One hidden turn or mirror swaps the rows below in pairs. Which row is each named row swapped with?
The rows were stretched afterwards, more along some directions than others.
Napi: [  7 -20   1 -14 -10   7  12   0 -22 -18  -4  16   4   6   8 -18 -10  -6
  26   2   6  24 -15  26  -6   2  -8  -4 -22  14]
fiv: [ -5  -1 -18   5  -4  40  19 -18 -22  -8 -14  30  -7 -21  12   5 -14 -12
  21   0   5  20  -3  32  -8   9  -7 -14   3  16]
giz: [-19   7 -27  -5  22  -6  14  -9  -9   9  -1   0 -22  12   1   5   1   1
   6  -2  -6  21  16  19 -10   9  17   3  13   3]
tedu: [ 14  -7  -8 -26  15  15  13 -15  26 -12 -11  15  -9   4  10  -3 -24   2
   7   4  11  18   2  22   1  -2  -6  11 -10  -7]
vor: [  5 -11   7   9  11   8   4 -10 -13  -8   1  -5  -5   5  -7   5  -3   5
  27  -5   4   8  -7  17  -1  25   2   2  19   6]
Lived: [ -9  14 -15  -8  -1  31 -11  -6 -14  -3  -4  20 -27   4  -8   7  -1  -4
 -13 -11   0  20   4  17 -11  -3   1  -7  -7   6]
Poza: [ -5   5  -3 -16   2  14   3  -6  -5  -1 -26   8  -5 -14  12   2   7 -18
  -2 -18   6  -6  16  10  -2 -23   0  -1  -8  12]
Ged: [ -7   8  -9  16   6   5   6   3   5  -5  -8  17   5 -18  13  -2   2 -26
   0  -2  13 -21  11  17  -2  -1   8   4  13   1]
nafi: [-17  -7  13 -21  18  -5   4   9 -16  -5   1 -15  -6  -6   5   0  -5   2
  10   7  -8   5   9  31   5  14   6   8   5  19]
Nulir: [  6   4  -2  -4  18   3   7   1   0  -6  -8  12  13   4  22  -3   7 -15
   5  -5   1  -5   9   1 -16   6   5  -2 -11  -4]
vero: [ 12  -9   0 -11  15  14  12  -9  13  -2  -9   3  -8 -10  22 -13  -9  -5
  24 -14   8  12   2   1   9  -3 -19  -1 -12   9]
velo: [-10   1  -8 -19   4  -4  11  12   1  14  -8   5  -3  16   2   0 -18  -3
  -2  -5   7  28  -4  17  -9   4   3   9 -10  -2]
Tak: [  2  -2 -12  -4  14  18  -7   1  10  -2   1   2   5   2   5   4  -5  -5
  -2  10  12  -7   4  21  15   0   7   3   9   1]
Soro: [ -8  13 -18  -9   7  17  -8 -13   7  -5   3  18  -7   7   5   5  17  -4
 -13 -17  13   0  11  25  -6  -4   4   3  -8   5]
rete: [ 14   9   6 -13  13   7  21 -32  -1  -3 -26   6  -5 -15   8  -3  13 -16
   6 -20  10  13  17   7 -15 -10   8   0 -11   4]
Tebus: [ 16  10   9  -8  12 -19  13   3   5   5   0  -8   4   0  -8   8  18   9
 -11 -21   7   1  20   3   8  -1  -4  14 -14   2]
Ludi: [ -2   4 -21   2   9  20   1 -12 -14   0   0   8 -25 -10   3   0   4   2
  16   2   2  24  -7   8 -11 -15 -12 -15   3   7]
Miz: [ 10   2  -4 -13  -9  23  -1  -5   7  -5 -18   1  -9  -6   9 -14 -15  -3
   2  -7  15  11  19  11  14   7  -8   2   1   2]
pafus: [-10   6 -21  27 -11  16  -1   2 -10  -2   1  14  -9 -10  -5   2   1  -7
   5  -2   5  10 -11   4   2  -4 -13  -1   1  21]
Govi: [  4   5 -11 -20  19  17   5 -28  -5 -11  -3   1 -14   8   2  -5  11  -9
  -2 -20   6  18   6  33 -17  -6   7 -20  -8  15]
Pino: [ 17 -10  -5   1   8   0  19 -13  18   4 -13   7  -4   8   3   2 -17  13
   9 -10   6  19   1   2  -3  23  -3  13  -6   2]
Vivat: [ -2  -8  -4   1   5   6   3  -4   0 -24  16   3 -16   3  -3   5   7  10
   7   4   3  -4  -9  29   5   1   2   6  -1   6]
vodel: [ -5 -14 -17 -11  -3  11  -7  -7  -7 -21  -8  21   9   5  15 -14 -13 -11
   9  10  -1   7  10  19 -17  19   3  -7   2   1]
rugo: [  1 -10  -5   6  -1   5  13 -20 -12  -6 -14   2  13 -12   4  10  13 -10
  16 -18  14  -5   7   7 -22   5   0  -8  -7   7]
kep: [ -1  -4  13 -27  19 -22  11  12  -7  -2  14 -17   8   3   4   9  17  -6
   2   1  14   0  20  21   6  -8   6   4  -8  -8]
vad: [ -8  11   7  -6  12   6  -2   7 -14  12  -4 -12   6 -11   4  12  18 -11
  -5 -12  13  -6   6  19  -1   1  20  -2   7  10]
kezo: [-10  -1 -20 -12  13  -5  10  -8  -8  -7 -11  13  -6  -2   1   2  -3   1
  -5   2   5  22  27  19 -17  13   8   2 -13  -4]
Keni: [  9  -3  -1  -9  20 -12  10   1  18   8  -2 -17 -19  28   9  -1 -17   6
   1   6  -9  18  -6  24   2   4   4  12   5   7]
Kiv: [ -6  -2   4   0  12  29  -3 -10   4  -1 -19   5   4 -25  12   0   8   1
  16  -7  21   0  -6  12  13   6  -8  -7  17  11]
bapet: [  3  10 -14  -4  20  -8  27  -3   6  -2  11  17 -11  12  -2   8  -5  -1
 -14  12   1  21  18  15   2   8  -7   7 -17 -24]
Nogam: [ -7 -11   2  -5   5   1   0  16 -11  -1   7 -12   6  -1   5  -6 -16   5
  17   7   4   7   0  37  17  23  -1   7  22  22]
kamo: [  6   6 -11   1 -10  12  19  -4   4  -3 -13  15   9  -4  10  15  -5 -16
  -8 -24  17  -9  16  14  -6  -7  -1  -2 -16   5]
variz: [  2  -3  -7  10  -5   9   1  15 -19  15  -2  -2   5   3   2   3  -4   2
   8  16  11  17 -15  16   7   7   1  -7  16   0]
fori: [ -3  -8  -8 -14  11  16  -6   5 -23   6   8  -9 -18   0 -12  -2 -11  15
  16   0   5  39 -22  30   4  10 -11  -5  14  26]
fulup: [ -4   0 -19  -3  -3   9   2 -11 -21  -4   8  13   0   8 -12  -1   3  -8
   7 -16  12  13  19  14  -7  10   7  -1   8   3]
Gota: [ 20 -11  -7  -8  28   1  10  -9   3   1 -12   4   6   6  14 -17  -4  -1
  23 -10  17   8   7   7  -1  13 -11   8   0  12]
dob: [  2  -2 -10   1  12  11  20 -12 -23   0  -1  17 -25   4   5  11  -4  -2
  14   0   1  32  -5  21 -15   1 -19  -2 -22  19]
rufub: [  1  -5  -4   9   4  19  20 -15 -21   3   1   5 -20   4  -2  -2 -17   3
  26  -5   2  26 -20  14  10   9  -9  -7  12  13]
tik: [ -3   8 -15 -15  15  16 -12 -13   4  -4   1  -1 -11  14   0  -9  -4  -2
   8   9   5  20  -9   1  -2 -14  -6  -8  -3  -8]
dunak: [ -4   3   5  -4  15  20   8   0  -4  -6  -6  -3   7 -17   5  24   8 -11
  13 -14  25  -4  -5  28 -10  -6  -9 -19   8   4]
Sipi: [  5  -5  -7  -6 -14   2   4   3  -4   3 -11   9 -11   6   8  10  -4   1
  -7  15  -8  12  -3  11  -5 -15  -4  13 -30   5]
goz: [ 11  -1   4 -11   8  -4  16   1  -8  -3 -18   9  11 -27  10  -2  -3  -7
  18  -8  21   4  10  16 -19   7   1   3  -3   5]
Guvi: [ 12 -11  -9   5 -14  14 -13  11  -6  -5  -4   9   6  11  17  -4  -7  -6
   5  21   3   0 -11  11   2   5   8  -1   3   1]
gozod: [  0  20  13  -6  12  -9   4  -6  -1  -4  -6   0   8   0   3 -14  18 -15
   2 -17   9  -5  14   4   4  -8  -5   7 -15   5]
gali: [ 13   6   5 -10  12 -13  17   1 -12  -6  -1   1   1   0  -2  10   1 -19
   2   0  16  10  19  17  -8   4  -2  10  -8 -16]
lakib: [ -3  12  -7  -4  23  -4  19   2   1   3 -11  11 -24 -10   1 -12  -3   0
  -7  -3   4  11  14  13  -1   1   2  15  -2   6]
lukap: [-10  -6  -9   4  15   2  18 -13 -10  -7 -11  -1  -2  -6  -1  10   0  -8
  14   6   4  -2   7  18  -5   2   8  -3  21  -6]
subik: [ 13   4  10 -12  -8   2  -2  20 -14  10 -12   2  11 -17   3   6  15 -14
  -9 -20  20   2  -7   3  -5 -19   7  -5 -15   5]
kuber: [ 14  13  -5 -15  -1   5  12  -4  -5  11  -6  24 -12  13  -2   6  -6 -10
 -17 -18   4  25  -4   4  -1 -12  -1   7 -27  -3]
kefu: [  5 -25   1  -2  11 -15  11   5 -13  -5 -15  -4   0  -1  25 -10 -13   0
  40   5   2  12   8  13  -2  16 -15  12  -8  24]
pubom: [ 10  -6  -4  -3   2  -1  24  16  11   6  -5   2   1   4  -1  25 -28   6
  -4  -1   3   8  -1  12   6  17  -3  16  -1  -5]
tizel: [  3  -6   4  -9 -11  -6   3  15 -15  -6   7   5 -23  -2  -6  -6  -8   1
   6   3  -9  14  -1  13  11 -12   9  23  -7  10]
mugag: [  4  -2 -10   2  -2  12  20  -4   1   0  -6   9  -9   1  11  14 -21  -2
   6  20  -2  14 -10  28   4 -10   7   9  -3  -2]
Mafe: [ -8   6 -11  -5   8   3   5 -14 -16  -8   1  17  -9  -6 -14   5   6 -18
   8  -8  16  23   1  15 -16  -6 -20  -6  -5   8]
gad: [  9   0  -4  -2  -5  -9   6   7 -13  -7   0  18   4  -3 -12  -9   0  -2
  -5 -11   7  19  -1  20  -9  18  -1   8  -1   7]
Dosam: [ -6   5  -7   6  13   3   8   9  -8  -5   1  16   0  -3   0  23   9  -8
  -6   9  16   1  -3  12  -4   2 -14  -2   0 -11]
kif: [ -9  10  -5   2  13   2  33  -9   1 -13  -5  16  -9  -5   4   3  -7 -11
   4 -15  16  -1  28  30  -3  13 -19   5  -1   7]
zoge: [ -2  11  -8   0  -6  23   2   6  16  -4 -12  17   1  -1   6  12 -10   1
 -16   8  12   3   3  27   3   1  -4  -5   4 -11]
nugip: [  1   8 -13 -16   2  -4  25   9   4   3  -1  14   1   9   7  -2 -25  -5
   1 -13   7  24  20  20  10  12  -7  16 -16  -3]
lag: [ 12 -11   5 -27  -1  13  -5  -4  -5 -12  -2   0   0  -4  15 -13  10  -5
   4  -4   1   7   9  28   3   7  11  -2  -8  18]
nibu: [  2  -9 -18 -14  -1  14  23  -2 -12 -18   7  18 -15  -1   5  -9 -31   0
  24   9   0  36  -5  28   5   4  -6  -1 -10  -1]
gipe: [  2  -7   1  -3   4   2   4 -12   9  -3  -5   0  -3   1 -11  -9 -12   7
  17   3   9  21  -4  14  15  14 -14  12  12  11]
pago: [ -8   0   2 -13  25  19   1   7   3   4  -3 -14 -14   4  15  -3  -9  14
   8  15 -11  11  -6  11  12   5   7   0   6   8]
Tis: [  7   3 -10  -7  -4   4  10  15  -4   6 -11  10   4   4  10  -2 -18   9
   0   6  13   9  21  20   5  19 -18   8  -7  12]
belel: [ -1  -3  -8 -14 -15   3  -2   7   7  -9  -6  16  -1  -2  23 -18   0 -13
  -2   6   8   1  18   9   2 -13   1  -2  -9  -7]
timas: [  5   7   0 -20  19  13  -3 -11 -14   2   6  12  -6   7  -3  -1  -5 -11
   0   9   1  20   9  29   1  -3  10  -2   3  -6]
Soga: [ -4  -6  -8  -8  13  -9   6  11  -2   5  11 -12  -9  16   5  10  -6  -2
   1  15  -2  11   5  22  -6  20  10   6  17  -3]
nuter: [ 11  -5  -9   5  14   1  -3  -6   3   5   6  -2  12   4 -12  13   4   2
  10  10   7  20 -21   7   5  -1   7  13   0   1]
daf: [ 12 -16  -4 -20   8  -2   5  -5 -13 -10  -5  -1 -10   7  16 -12   5   1
  26  -9  -7  11   4  16   3  -4   4   5 -16  26]
Tozos: [ -3   0 -18 -15  -7   8  -6   8 -11 -16   3  23   4  -7  -1  -5  -7 -14
 -10   4   7  11   4  30 -14   2  12  -4  -3  -1]
Nog: [ -3   3   2   6  -6   6   4  10   0  -5  -1   6 -12  -5   0 -10 -19 -11
   1 -17   4 -10  17   4   5   9  -5  -5  16   5]
Suzol: [ 13  -2  -3  -5  12  -4  18   0   5  11  -7 -16 -19  25   7  14 -17   5
   7   7   1  19   6   1   4   1 -18  10  -3   4]

Vivat is swapped with Soro
tik is swapped with gozod
Poza is swapped with lukap
vad is swapped with Guvi
belel is swapped with kep
Nog is swapped with timas
fulup is swapped with tizel
kif is swapped with tedu
Tebus is swapped with Ludi

